One hidden turn or mirror swaps the rows below in pairs. Which row is each named row swapped with?
The rows were stretched afterwards, more along some directions than others.
vokag: [-1.12 -0.31 -0.40  4.86 -0.70 -3.77 -0.23  3.32 -0.02 -2.08  0.11  1.37
 -1.90  2.17 -0.54  0.45  0.33 -0.32]
Vibub: [-0.60 -0.17 -0.38  5.70  0.46 -4.06  0.20  3.41  1.12 -0.89 -1.92  2.00
 -1.58  1.58 -0.73  0.21  0.19 -0.93]
Ledev: [ 0.10  1.20  2.12 -0.59  2.13  3.47 -0.10 -1.00  3.15 -0.20 -0.68  1.00
 -1.37 -0.87 -1.75 -0.11 -1.60  0.08]
Lugil: [ 1.13 -0.25 -2.89 -1.39 -0.50 -2.55  3.88 -0.47 -0.40  1.80  1.15 -1.14
 -0.26 -1.14  1.52 -0.22  1.95  1.86]
venek: [ 0.07  0.60 -2.79 -2.63  0.27 -3.33  3.30  0.08 -0.13  1.93 -0.57 -0.92
 -1.50  0.42  1.89  0.35  2.09 -0.46]
beb: [ 1.90 -1.48  0.98 -2.17 -0.15  3.87 -1.66 -1.79 -1.33  1.58 -2.30 -2.22
  3.96 -3.06  4.51 -0.41 -1.64 -2.62]
fam: [ 2.48 -0.76  1.81 -1.43 -0.04  3.60 -2.22 -2.99 -1.00  2.44 -1.22 -1.41
  3.92 -2.50  3.14 -0.61 -1.97 -2.55]
Podi: [ 1.91 -0.54  2.47 -2.29 -0.04  3.64 -1.81 -2.59 -0.06  2.09 -2.22 -1.76
  3.26 -2.18  3.54 -0.73 -2.24 -2.93]
mutov: [ 2.68 -1.18  1.74 -1.58 -1.27  3.49 -1.38 -4.01 -0.69  3.06 -1.18 -1.39
  4.10 -2.85  2.77 -0.61 -1.94 -1.79]
dilis: [-1.43  0.01 -0.16  5.38  0.35 -3.56 -0.96  4.08  0.59 -2.89 -1.43  1.71
 -2.50  1.50 -0.82  0.57  0.26 -0.93]
famo: [ 0.72  0.67  2.21 -1.01  1.19  2.87 -1.05 -0.94  3.10 -0.46 -1.34  0.92
 -1.01 -2.80 -1.90 -0.13 -1.15 -0.24]
roper: [ 0.23  1.03  1.44 -0.50  2.43  2.84 -0.08 -0.45  2.88 -0.09 -0.80  1.22
 -0.85 -1.56 -1.83 -0.31 -1.64  0.32]
Ret: [ 0.21 -0.02 -2.40 -0.64  1.08 -2.44  2.81  0.04 -0.99  1.93  0.25 -2.06
 -0.52  1.34  0.59  1.27  2.48  1.44]
gori: [-0.99 -0.10  0.48  5.71 -0.49 -3.69 -0.94  2.68  0.56 -2.52 -0.86  0.81
 -1.92  2.55 -2.25  1.33  0.35 -1.05]
meba: [ 0.35 -0.55 -2.41 -1.22  0.04 -2.75  3.79  0.00  0.26  2.50  0.92 -1.04
 -0.97  0.50  0.49 -0.05  2.39  2.45]
bese: [ 0.79  0.18 -2.58 -0.17 -0.60 -3.08  4.11 -0.87 -0.04  2.37  0.20 -0.69
 -0.85 -0.29  0.52  0.42  2.12  1.85]
tepub: [ 0.65 -0.28 -0.56  5.82  0.11 -2.58  0.10  3.71 -0.49 -1.61 -1.27  1.45
 -0.40  2.21 -0.57  1.03 -0.37 -0.57]
rufu: [ 1.79  0.71 -2.42 -0.60 -0.24 -1.73  4.05  1.75  0.71  2.63  0.35  0.03
  0.21  1.23  0.56  0.73  1.72  1.43]
fenaz: [ 3.07 -0.57  1.84 -1.45 -0.64  4.60 -2.52 -2.14 -1.83  2.37 -1.06 -0.86
  3.57 -3.05  3.87 -0.68 -2.21 -1.53]
Zimur: [ 1.16 -0.53 -1.75 -1.05 -0.68 -1.67  4.23 -0.34  0.00  2.27  0.17 -0.76
 -0.23  0.20  1.16  0.61  1.83  2.76]
kalo: [-1.42 -0.30 -0.01  5.07 -1.28 -4.00  0.59  1.62  0.20 -1.76 -0.98  1.26
 -1.58  1.84 -1.67  1.04  0.01 -0.49]
zuda: [ 0.50  1.18 -2.34 -2.16 -0.23 -2.09  4.15  1.07  1.03  1.22 -0.18 -0.80
 -0.47 -0.01  2.36  0.31  1.37  0.32]
sar: [ 1.25  1.78  3.39 -1.01  1.41  3.69 -0.76 -1.21  2.85  0.26  0.23  1.13
 -0.81 -0.84 -1.49  1.17 -1.93 -0.30]
sozek: [ 3.00 -0.51  1.40 -2.23 -0.80  4.01 -2.10 -3.15 -0.78  2.45 -1.13 -2.05
  4.01 -2.75  4.44 -0.03 -2.20 -2.69]
rora: [ 1.77 -0.90  2.41 -1.94 -0.85  3.96 -1.63 -2.65 -0.38  1.67 -0.85 -1.73
  3.26 -4.19  4.21 -0.97 -2.52 -1.72]
rop: [ 0.50  1.25  2.84 -0.19  1.92  4.02 -1.41 -0.88  3.19 -0.28 -1.51  0.74
 -1.68 -1.48 -1.90  0.75 -2.16  0.31]
Difi: [ 0.07  1.78  2.18 -1.74  1.67  3.16 -0.57 -1.05  3.28 -0.35 -1.27  0.47
 -1.30 -1.40 -1.17 -0.32 -1.84 -1.33]
pomaz: [-1.00 -0.62 -1.38  4.82 -0.40 -4.39  0.77  3.34  0.77 -1.99 -1.02  2.27
 -1.55  0.68  0.44 -0.36 -0.19 -1.25]
gobe: [-1.81  0.17 -0.45  4.67  0.67 -5.35 -0.92  1.70  0.04 -0.87 -0.08  1.13
 -2.25  2.17 -0.80 -0.13  0.06 -1.23]
nivi: [ 0.99  0.43 -2.95 -1.33 -1.07 -1.84  2.92  0.56 -0.25  2.30  0.13 -1.35
 -0.70 -0.42  1.15 -0.14  2.37  1.37]
fofa: [-1.20 -1.23 -1.52  5.09 -0.73 -4.31 -0.52  2.63 -0.77 -2.72 -0.89  0.97
 -1.67  1.77 -1.11  0.24  0.53 -1.38]
rap: [-0.33  1.09  2.79 -1.36  1.87  3.58 -0.34 -0.75  4.24 -0.87 -1.40  0.57
 -1.38 -1.37 -1.35  0.31 -1.91 -0.34]
gopip: [ 2.49 -1.68  1.71 -1.95  0.39  3.64 -0.82 -2.26 -0.95  2.41 -2.31 -1.65
  4.40 -2.46  4.33 -0.32 -2.11 -2.25]
kebi: [ 2.14 -1.13  2.10 -2.36 -0.22  4.34 -1.27 -2.37 -0.70  1.94 -2.07 -1.59
  3.88 -1.79  4.13 -0.46 -2.04 -2.35]
Zuz: [ 2.97 -0.15  2.07 -1.90 -1.12  3.92 -1.38 -2.40 -0.22  2.94 -1.60 -1.67
  4.12 -4.19  4.38 -0.25 -2.63 -2.10]
selo: [ 1.25  1.66  2.46  0.10  1.37  3.01 -1.17 -0.38  3.40 -0.67 -1.85  1.12
 -0.95 -2.77 -2.04  0.77 -2.02 -0.41]
bilup: [ 1.03 -0.01 -2.92 -0.40 -0.34 -2.84  3.36  1.22 -0.01  1.65  0.76 -0.21
 -1.24  0.47  1.05  0.19  2.52  1.57]
Nus: [-1.41 -0.80 -1.88  5.70  0.58 -4.45 -1.46  3.14 -1.17 -1.20 -1.55  0.96
 -1.60  2.65 -2.50  0.61  1.61 -0.74]
niba: [ 2.92 -1.07  1.48 -2.15 -1.37  3.79 -1.08 -3.14 -0.72  2.38 -2.01 -2.00
  4.07 -3.75  4.05 -0.56 -2.60 -2.65]
Gizon: [ 0.27  1.09  2.89 -1.78  1.89  4.34 -0.57 -1.46  2.47 -0.02 -1.34  0.30
 -0.78 -1.52 -1.56  0.24 -1.95  0.01]
Lazo: [ 0.02  0.70  2.00  0.13  2.89  2.80 -1.11 -0.42  3.10 -0.04 -0.96  0.73
 -1.23 -1.38 -2.52  0.06 -1.02  0.96]
Bafil: [-0.82 -0.45 -1.16  6.03 -1.28 -4.01  0.76  2.22  0.13 -2.02  0.01  1.99
 -1.74  1.56 -1.38  0.52  0.00 -0.54]
Zed: [ 0.23  0.80  3.06 -0.85  1.12  4.20 -0.02 -2.25  2.57 -0.97 -1.32  0.30
 -1.15 -1.94 -1.87  0.67 -2.46  0.26]
Ruzuk: [ 0.88  0.68 -2.65 -1.63 -0.13 -2.61  3.24  1.01  0.47  2.77  0.84 -0.72
 -0.53 -0.25  2.37 -0.03  2.46  1.04]
riv: [ 2.23 -1.27  1.14 -1.86 -0.19  4.02 -1.65 -2.39 -0.39  2.11 -2.21 -1.70
  3.54 -3.57  4.66 -1.23 -1.94 -2.20]
lolag: [ 0.63  1.22  2.67 -0.58  1.24  2.97 -0.58 -1.47  3.56 -0.30 -1.19  0.71
 -0.96 -1.86 -2.53  0.26 -2.29 -0.02]
gud: [ 0.58 -0.02 -2.06 -1.69  0.36 -2.63  4.79  0.63  1.31  2.00  0.26 -0.20
 -0.68 -0.41  2.43 -0.10  1.45  1.82]
Petul: [-1.23 -1.15 -0.16  5.34 -0.91 -3.94 -0.08  2.95  0.41 -1.78 -1.11  1.85
 -1.56  1.44 -1.89  0.31  0.18 -0.46]

Swapped with selo: Zuz
Swapped with beb: Lazo
Swapped with rufu: tepub
Swapped with mutov: Zed
Swapped with Lugil: Petul
Swapped with zuda: Vibub
Swapped with Ret: Nus
Swapped with bese: kalo
Swapped with rap: riv

